In the rows, 128 means zero.
Each named move below is a turn or a mirror, shown by a few rows before and after it. Which moves, in which order, take the first row of each later pair to the second? The first pair is answered.
move k901:
[111 150 124 116 132 166 149 147 142 133 188 114 140 165 157 139 170 149
 110 115 154  84 125 108] => [104 148 127 117 133 169 139 142 132 132 192 131 135 161 149 125 177 168
 100 128 153  96 112 130]
[142 115 102 153 143 104 103 131 109 167 139 143 172 129 151 138 111 153
 126 160 128 147 102 107] => [149 112 100 149 140 103 114 135 121 166 136 129 175 137 159 154 105 131
 136 146 131 134 115  87]
[132 142  93 150 148  98 114 136 145 120 162 104 205 133 159 141 109  94
 134 129 146 104 146 121] => [121 144  98 156 153 101  94 124 117 120 171 141 198 125 145 107 119 140
 111 159 142 126 118 167]
move k890:
[134 145 122 127 117 127 155 119 126 139 109 132 117 118 139 132 120 123
 131 120 107 113 130  81] => [135 142 117 133 121 123 142 124 129 143 114 129 135 118 150 139 114 121
 135 121 112 111 131  79]
[153 151 123 149  96 133 141 157 167 176 133 106 152 113 124 115 153 103
 179 121 151 139 120 142] => [151 149 121 153  98 130 133 155 162 176 134 111 155 111 123 111 151 107
 176 128 148 145 115 152]
[150 140 123 150 128 178 116 121 173 141 155 137 106 166 150 165 127 137
 175 114 105  93  99 119] => [149 138 117 157 134 171 105 124 173 145 161 140 121 162 153 165 123 138
 176 121 108  98  89 128]
[152 167 142 117  88 145 170 129 124 114  70 115  86 136 104  80 125 121
 141  83  90 161 137 152] => [156 169 136 120  89 145 178 142 134 120  74  95 100 150 121 103 119 103
 150  66  95 142 151 122]
move k720:
[125 136 118 131 128 134 140 142 130 155 145 119 132 138 176 147 127 113
 134 117 147 102 136  77] => [113 129 125 129 140 141 121 145 132 140 170 115 145 148 178 153 137 116
 125 126 156  99 134 116]
[142 122 129 109 140 119 148 133 150 122 121  69 116 128 134 182 144  66
 143  99 140 116 165 111] => [135 117 133 105 144 124 136 134 151 114 137  67 122 135 135 185 148  68
 138 105 146 112 163 134]
[108 110 124 138 106 144 114 131 128 130 131 119 131 136 116 115 128 121
 140 142 116 137 116 124] => [110 113 124 138 104 141 118 130 128 131 125 118 129 133 117 114 127 119
 142 139 113 136 118 116]
move k745:
[119 111 122 144 151 122  91 126 101 129 158 157 159 119 124  94 127 186
 116 171 127 141  89 170] => [116 110 124 142 151 124  89 126 103 126 164 155 160 124 126  96 131 185
 114 171 128 137  88 174]
[147 127 152 115 102 113 123 136 146 121  83  90 123 123 114 147 115  86
 146 112 123 141 150 105] => [144 123 154 112 103 117 120 141 147 114  92  81 128 130 117 155 119  81
 145 113 127 133 154 109]
[155 138 113 133 145  94 162 110 108 121  66 169  69  63  80  40  96 128
 132 131  46 180  51  78] => [105 109 133  97 176 149 110 166 164  35 228  59 164 184 135 149 158  75
 103 116 108  78 103 183]
[ 94 129 118 142 135 139 110 102 124 149 136 154 128 170 145 114 125 171
 103 166 121 139 126 161] => [ 94 129 117 144 135 138 111 103 121 153 131 155 124 166 144 111 122 171
 103 167 120 141 125 158]
move k503:
[124  89 162 127 108 138  73 119 158 136 127 153  85 102  99  85 139 117
 136 169  93 151 125 172] => [128  95 158 130 106 136  82 116 152 149 114 166  76  97 101  78 132 126
 138 166  87 152 122 152]
[131 149 100 140 101 117  96 135 146 166 138 110 151 138 155 164 143 127
 108 179 172 133 129 168] => [126 142 111 128  99 124 100 133 149 151 142 108 135 141 140 164 148 122
 102 178 170 134 133 189]
[148 165 122 138 124 127 141 140 108 158 118 116 164  88 131 116 155 135
 130 146 127 115 108  72] => [145 159 118 140 132 128 125 144 115 156 134 105 184  96 144 128 154 129
 132 149 134 112 111  86]
[112 162 101 134 130 119 124 115  60 157 122 163 156 130 125 115 133 193
 101 140 130 113 102 115] => [110 157  98 138 138 116 110 120  66 152 137 155 178 135 135 126 131 186
 103 142 137 106 104 123]
Now pairs of rows:
Between the rows of a pair lie 2 to 3 moves.
[ 95 159 121  99 136 142 130 122 115 124 177 125  80 158 145  94 165 176
  93 132 130 115 130 126] => [107 165 116 103 127 136 146 114 113 136 148 134  64 144 142  85 156 177
 104 124 120 123 131  94]	k890 then k745
[143 125 110 127  81 145 135 137 126 122 138 152  71 150  86 120 116 129
 146 145 104 135 167 101] => [136 130 110 129  82 149 137 138 121 126 147 162  72 157  93 116 125 145
 136 149 107 133 163 101]	k890 then k901 then k890
[150 120 127 147 134 100 136 100 164 131  95 121 141 106 130 125  67 104
 158 115 118 157 124 126] => [143 118 130 151 137 101 127  95 152 128  98 138 138  99 124 107  72 122
 151 130 115 170 113 148]	k890 then k901
[153 140 127 122 102 126 189 121 150 117  95  98  86 130 112 145 131  82
 158  93 122 118 147  65] => [150 133 100 148 129 104 143 139 159 130 128  81 170 138 155 169 110  73
 169 114 140 110 142  74]	k503 then k890 then k503
[138 101 140  89 121 125 151 153 139  94 114  88  99 154 106 127 136 105
 134 128 149 135 135 100] => [140 103 138  94 117 120 152 144 128 104  94 107  85 133  95 107 130 116
 135 137 140 156 124  96]	k720 then k745
[101 136 115 162 136  78 146 122 109 146 126 155 105  96 105 126 112 101
 108 140 122 181 115 142] => [104 144 109 165 134  77 157 124 108 154 122 157 101 100 113 128 111 102
 111 133 120 174 120 121]	k890 then k503
[111 135 112 140 154 143  73 127 118 122 159 127 155 131 145 115 151 150
 125 158 141 143  94 179] => [129 124 118 118 136 147 107 142 160 111 145  71 143 147 151 163 143  79
 159 109 143 107 139 125]	k503 then k901
[136 142 168 119 123 104 109 116 138 115  90 123  89  92  80 110 108 106
 134 121 119 160 121 152] => [130 144 177 102 117 125 129 125 149 101 109  97  81 120  87 133 128  92
 132  98 127 128 145 141]	k890 then k745 then k503
[106 163 102 130 144 154 111 153  71 168 138 134 106 162 165 161 148 131
 118 124 128 129 116  93] => [102 153 105 127 151 153  93 156  79 154 160 121 126 168 168 173 148 119
 119 129 134 123 115 120]	k745 then k503 then k503
[129 187 102 154 127 118 134 144  96 171 149 142 145 160 169 120 133 160
 117 111 127 110 117  62] => [143 180 102 152 123 110 144 147 108 172 132 129 144 153 167 129 119 138
 135 102 125 109 128  44]	k720 then k745 then k901
[165 151  81 150 115  85 126 138 165 157 110 100 164 125 154 152  90  86
 149 108 113 108 145  43] => [157 142  78 171 133  67  72 126 141 159 123 137 196  97 144 115  80 124
 136 163 114 156  99 116]	k890 then k890
[110 114 154 105 134 152 143 134 145 125 151  93 136 166 118 141 157 111
 125 130 141  91 178 137] => [112 116 150 107 132 149 147 134 148 132 148  89 138 165 121 144 152 106
 129 125 143  86 179 124]	k503 then k890
[118 136 149 129 128 117 105 144 133 133 164 146 150 126 158 169 128 126
 132 150 131 120 131 138] => [121 135 159 126 123 114 109 129 118 129 139 170 121 102 132 141 125 137
 129 162 121 147 117 157]	k503 then k745 then k720
[116 129 146 103 128 150 152 122 109 115 128 147  79 120  94 109 155 161
 117 134 119 148 117 161] => [117 136 139 114 128 147 152 120 103 131 118 156  78 114 101 105 151 170
 119 135 114 153 113 141]	k901 then k503 then k901
[146 117 132 129 118 147 151 136  83 138  74 183 108 101 140 112 117 177
 124  93 129 120  98  58] => [139 126 129 126 120 160 159 149  91 137  94 165 117 126 157 133 128 170
 120  78 135  90 115  45]	k745 then k901 then k720
[136  97 181 111 178 155 144 114 125 147 121 176 125 128 121 104 160 132
  94 150 118 165 100 232] => [182 100 157 120 163 122 185 131 166 176  70 125 142 120 151 154 113  53
 156  96 111 142 143 108]	k901 then k745 then k890
